In the rows, zero is written as 128.
Rotation paths and how fast each direction turns (degrees a step)
Each turn is a multiple of 5 degrees from 10 to 175, or 0.
Each row of a path follows its step; steps can be skipped.
path 1
step 0: [128 113 124 127 122 127 140 127 129 124 121 130 130 133 130 143 135 127
 125 119 119 131 123 139 126 141 135 126 129 127 128 127 127 133 117 126
 136 134 135 135 118 123 115 124 127 135 138 143 139 129 118 118 131 127
 133 125 120 132 132 110 129]
step 1: [127 130 127 132 129 137 122 138 134 138 134 127 118 121 126 136 123 123
 131 125 128 120 125 142 127 125 116 125 124 128 123 136 122 129 124 122
 127 130 130 125 135 130 132 138 119 132 115 122 134 126 129 150 124 129
 137 134 122 122 145 138 113]
step 2: [120 133 126 131 121 118 133 128 115 125 124 127 142 113 128 136 112 127
 118 130 118 135 128 130 122 131 135 132 126 131 129 127 126 138 136 113
 115 123 137 127 136 123 121 124 128 128 123 131 134 129 127 119 123 144
 126 120 130 133 122 118 135]
step 3: [146 120 124 130 138 125 121 125 126 120 125 139 125 129 129 133 129 128
 138 141 127 124 130 146 129 118 119 118 128 130 126 134 131 128 127 123
 137 122 121 127 122 126 130 130 125 139 131 126 124 140 128 138 132 127
 137 120 124 126 110 124 115]
step 4: [120 130 128 109 126 141 129 123 118 142 132 128 128 130 127 136 121 129
 130 116 120 127 132 124 114 121 132 135 110 132 135 126 132 122 133 124
 126 137 127 121 129 134 121 127 127 117 129 134 140 136 113 131 128 127
 135 129 129 138 129 120 129]
step 5: [127 130 130 136 133 124 122 135 128 124 132 114 123 130 131 126 126 111
 132 130 140 135 141 126 117 126 121 127 127 130 130 133 127 128 120 120
 127 122 124 135 125 124 124 127 122 136 113 122 108 123 128 128 133 134
 134 118 126 114 130 111 124]
step 6: [128 128 130 124 123 138 136 114 125 121 116 131 131 137 127 129 110 139
 124 128 128 130 131 136 134 127 124 146 127 131 125 123 127 133 125 135
 125 118 127 143 141 112 133 126 127 125 130 134 142 137 119 132 129 118
 126 126 123 131 127 121 124]
step 7: [124 111 122 125 140 133 121 136 135 135 123 129 124 136 121 119 128 126
 138 131 129 125 139 128 124 132 125 122 129 138 118 133 127 135 127 116
 122 136 132 117 130 129 137 116 123 141 125 119 130 124 130 128 133 132
 140 145 137 135 125 119 128]
step 8: [130 143 124 139 128 131 133 109 114 130 129 126 127 128 131 132 123 128
 128 120 123 124 128 124 127 129 114 131 121 140 142 138 130 127 131 132
 125 123 126 137 125 125 126 116 120 132 122 119 126 129 118 131 119 135
 113 127 128 137 129 137 138]
step 9: [125 127 138 129 124 127 123 117 119 124 133 136 121 127 121 128 128 126
 142 123 130 135 137 127 140 128 138 120 136 124 122 115 134 134 129 117
 123 134 126 136 122 125 145 131 133 139 127 119 120 134 133 119 135 118
 142 120 130 132 128 118 124]
step 10: [137 132 127 120 129 131 135 116 129 143 127 130 127 125 144 112 123 134
 138 128 128 119 129 131 127 125 130 138 134 128 126 144 119 108 133 128
 130 136 134 131 132 119 119 118 127 124 130 132 126 135 130 137 135 126
 120 134 139 126 134 123 128]
Speeds:
[129 129 129 132 130 130 129 128 128 127 127 131 130 128 128 126 128 124
 128 127 129 130 127 128 126 130 130 129 127 131 132 130 127 127 128 127
 128 127 128 126 129 127 128 130 126 129 129 129 127 126 128 126 125 130
 126 127 129 124 128 127 132]
125
path 2
step 0: [133 133 130 134 127 129 124 122 126 131 116 126 120 123 140 118 120 126
 132 134 121 121 128 119 136 135 136 131 131 122 128 126 129 119 120 117
 127 134 130 126 133 133 139 129 116 127 131 127 135 126 108 139 124 120
 125 126 122 127 121 122 128]
step 1: [131 127 142 131 124 124 129 128 117 135 120 137 125 122 126 127 129 122
 132 130 132 112 105 132 128 123 125 128 125 132 121 130 124 127 138 123
 132 116 122 129 127 132 135 132 132 129 118 116 132 126 124 125 123 115
 129 127 122 126 127 128 120]
step 2: [122 133 137 119 131 133 138 115 133 131 132 121 133 121 117 135 143 127
 129 136 133 126 123 123 120 130 124 123 126 120 131 126 126 128 124 136
 134 125 123 133 124 129 128 127 136 148 119 124 131 132 117 134 130 125
 129 139 134 131 129 134 126]
step 3: [119 127 124 132 134 128 124 125 130 125 126 125 124 127 133 115 121 127
 125 127 142 140 133 117 125 126 127 131 132 122 120 127 134 125 127 136
 119 131 139 130 134 121 133 134 137 140 121 119 121 131 120 116 133 128
 130 141 123 137 128 135 132]
step 4: [114 120 120 132 124 135 129 129 127 133 129 127 136 117 132 120 119 127
 128 122 142 126 133 129 133 130 131 132 122 136 125 125 127 124 134 124
 133 128 132 134 124 121 127 130 146 118 134 122 133 142 135 134 121 129
 133 117 127 140 128 136 128]
step 5: [121 137 125 133 127 136 134 119 136 133 136 124 140 129 125 135 130 123
 129 133 134 129 132 133 133 125 129 130 131 127 132 138 137 113 127 117
 143 118 140 132 133 135 121 130 123 112 132 132 130 129 126 125 130 135
 127 128 129 120 122 134 127]
step 6: [122 134 131 127 126 121 122 124 137 130 122 137 123 142 132 127 130 130
 137 125 113 139 128 134 122 136 132 125 125 124 123 130 135 124 121 118
 134 125 139 132 140 134 143 122 131 126 126 133 129 120 120 130 122 127
 132 121 116 132 122 128 126]
step 7: [127 128 129 123 121 121 131 129 127 132 123 138 125 122 137 123 125 126
 128 134 120 125 118 136 130 131 133 124 130 112 113 127 111 130 122 117
 124 115 122 129 118 127 128 127 144 126 129 130 131 128 129 133 131 131
 122 131 120 120 126 122 121]
step 8: [131 119 129 124 139 126 141 128 132 130 126 124 132 127 128 120 127 124
 133 140 127 129 120 123 132 132 133 116 128 130 129 121 128 116 124 132
 129 114 119 133 135 131 129 134 131 132 123 125 126 128 125 137 138 119
 127 133 143 113 138 125 130]
step 9: [128 121 124 134 133 135 126 138 119 120 128 123 124 123 126 121 134 127
 129 138 132 129 121 124 132 126 136 130 132 127 139 118 128 123 133 122
 124 137 138 135 136 142 136 128 138 142 117 135 122 133 115 121 129 122
 135 131 128 134 124 125 130]
step 10: [112 126 117 121 114 134 122 128 119 136 124 124 137 115 131 125 130 134
 127 127 131 120 120 130 117 134 126 147 127 124 128 119 131 128 138 125
 129 127 126 136 124 132 130 134 125 128 129 120 124 134 130 121 125 125
 136 135 122 129 133 132 132]
Speeds:
[130 129 127 130 132 130 127 131 126 129 127 126 128 128 126 127 129 128
 128 129 130 126 126 129 131 126 132 127 127 129 128 127 128 126 130 129
 130 127 128 126 130 127 130 129 127 126 130 128 127 127 126 129 125 131
 127 126 130 128 128 129 126]
90
path 3
step 0: [134 128 128 115 132 125 127 119 121 137 129 138 123 131 124 138 128 123
 136 132 118 124 133 126 135 123 123 122 124 129 123 113 114 127 132 133
 121 135 128 129 129 122 131 134 117 123 130 122 133 125 130 131 127 125
 129 112 142 118 122 131 132]
step 1: [139 132 130 127 123 122 126 119 133 121 125 132 136 127 131 127 134 114
 130 123 118 131 128 124 118 129 134 126 132 129 135 134 131 131 120 134
 129 138 117 130 137 136 134 134 111 119 116 122 129 121 135 124 133 119
 127 123 131 120 130 124 120]
step 2: [136 121 129 118 136 123 118 121 126 132 127 131 118 140 132 131 130 122
 133 118 127 122 114 123 125 125 125 131 120 136 127 117 116 116 119 138
 133 130 126 126 127 135 133 136 123 132 123 127 136 122 131 121 128 132
 139 132 123 122 124 123 135]
step 3: [130 136 130 130 130 131 127 125 124 136 127 139 133 129 130 136 128 122
 123 123 113 130 118 123 122 136 126 129 126 136 125 128 126 124 128 131
 125 136 144 131 127 129 128 118 110 124 124 121 125 123 135 125 136 125
 119 110 127 123 125 123 137]
step 4: [128 118 130 129 125 128 116 120 131 121 135 136 132 132 130 139 132 114
 143 122 125 135 122 124 133 122 119 120 129 131 120 132 134 129 125 135
 132 132 127 140 127 139 128 134 120 123 116 136 133 131 129 119 130 133
 131 126 130 131 120 118 123]
step 5: [126 131 127 131 122 117 129 123 126 131 125 124 119 135 128 127 135 123
 126 131 123 124 116 128 136 121 134 131 127 127 121 121 123 121 110 129
 127 136 142 134 128 136 135 121 126 126 118 117 139 126 125 117 123 134
 128 115 134 125 124 131 134]
step 6: [130 116 136 133 135 121 135 120 131 127 130 127 135 129 132 129 124 119
 130 132 123 125 127 137 134 130 122 131 124 145 132 133 135 123 130 142
 128 127 127 138 123 125 132 119 118 117 117 126 125 121 124 113 138 124
 127 122 129 123 125 123 135]
step 7: [126 128 129 125 136 122 136 119 126 130 134 129 121 128 127 133 130 124
 136 125 127 131 126 122 128 123 131 119 115 128 115 115 132 139 124 136
 126 139 123 143 130 133 129 131 120 123 127 130 132 133 122 126 122 133
 132 126 143 121 123 122 143]
step 8: [133 126 125 119 125 123 133 119 141 129 119 128 130 134 129 120 133 128
 137 143 115 127 120 129 127 132 131 124 129 128 133 131 129 130 134 138
 128 135 131 134 130 137 135 122 118 122 119 118 136 124 132 128 131 123
 138 114 134 122 131 137 128]
step 9: [134 127 131 120 133 122 122 122 130 133 129 122 129 128 130 136 126 118
 128 131 116 122 126 124 132 134 127 122 125 136 134 118 121 122 117 139
 136 131 116 130 135 124 134 135 127 116 124 133 132 133 120 122 136 120
 139 126 131 125 124 112 135]
step 10: [139 136 127 125 130 120 137 122 126 134 118 131 126 133 134 126 137 120
 134 117 115 132 124 131 130 128 122 127 119 131 124 131 121 129 125 133
 124 138 128 132 131 134 127 130 115 132 131 117 124 118 135 138 122 124
 132 120 131 129 121 119 142]
Speeds:
[128 127 128 126 129 130 125 125 128 129 129 128 126 126 128 127 127 127
 128 124 126 130 129 128 128 128 128 131 132 127 126 127 127 127 127 129
 130 128 130 126 129 128 126 127 127 128 126 126 126 128 131 128 130 131
 125 131 128 127 128 128 126]
35
[128 128 131 129 127 129 130 130 127 128 126 129 130 128 129 127 131 129
 126 127 124 130 126 130 128 129 129 131 128 130 128 132 129 130 127 131
 126 129 129 129 131 130 130 128 129 128 131 126 126 129 128 129 127 128
 127 126 128 128 131 130 126]
155
[127 128 127 128 127 126 128 126 128 127 128 124 128 128 130 128 133 126
 124 130 129 127 130 130 127 128 127 130 129 129 130 129 125 125 127 127
 129 128 126 128 128 128 129 128 129 128 130 127 129 125 129 125 128 129
 129 130 128 128 130 125 130]
95
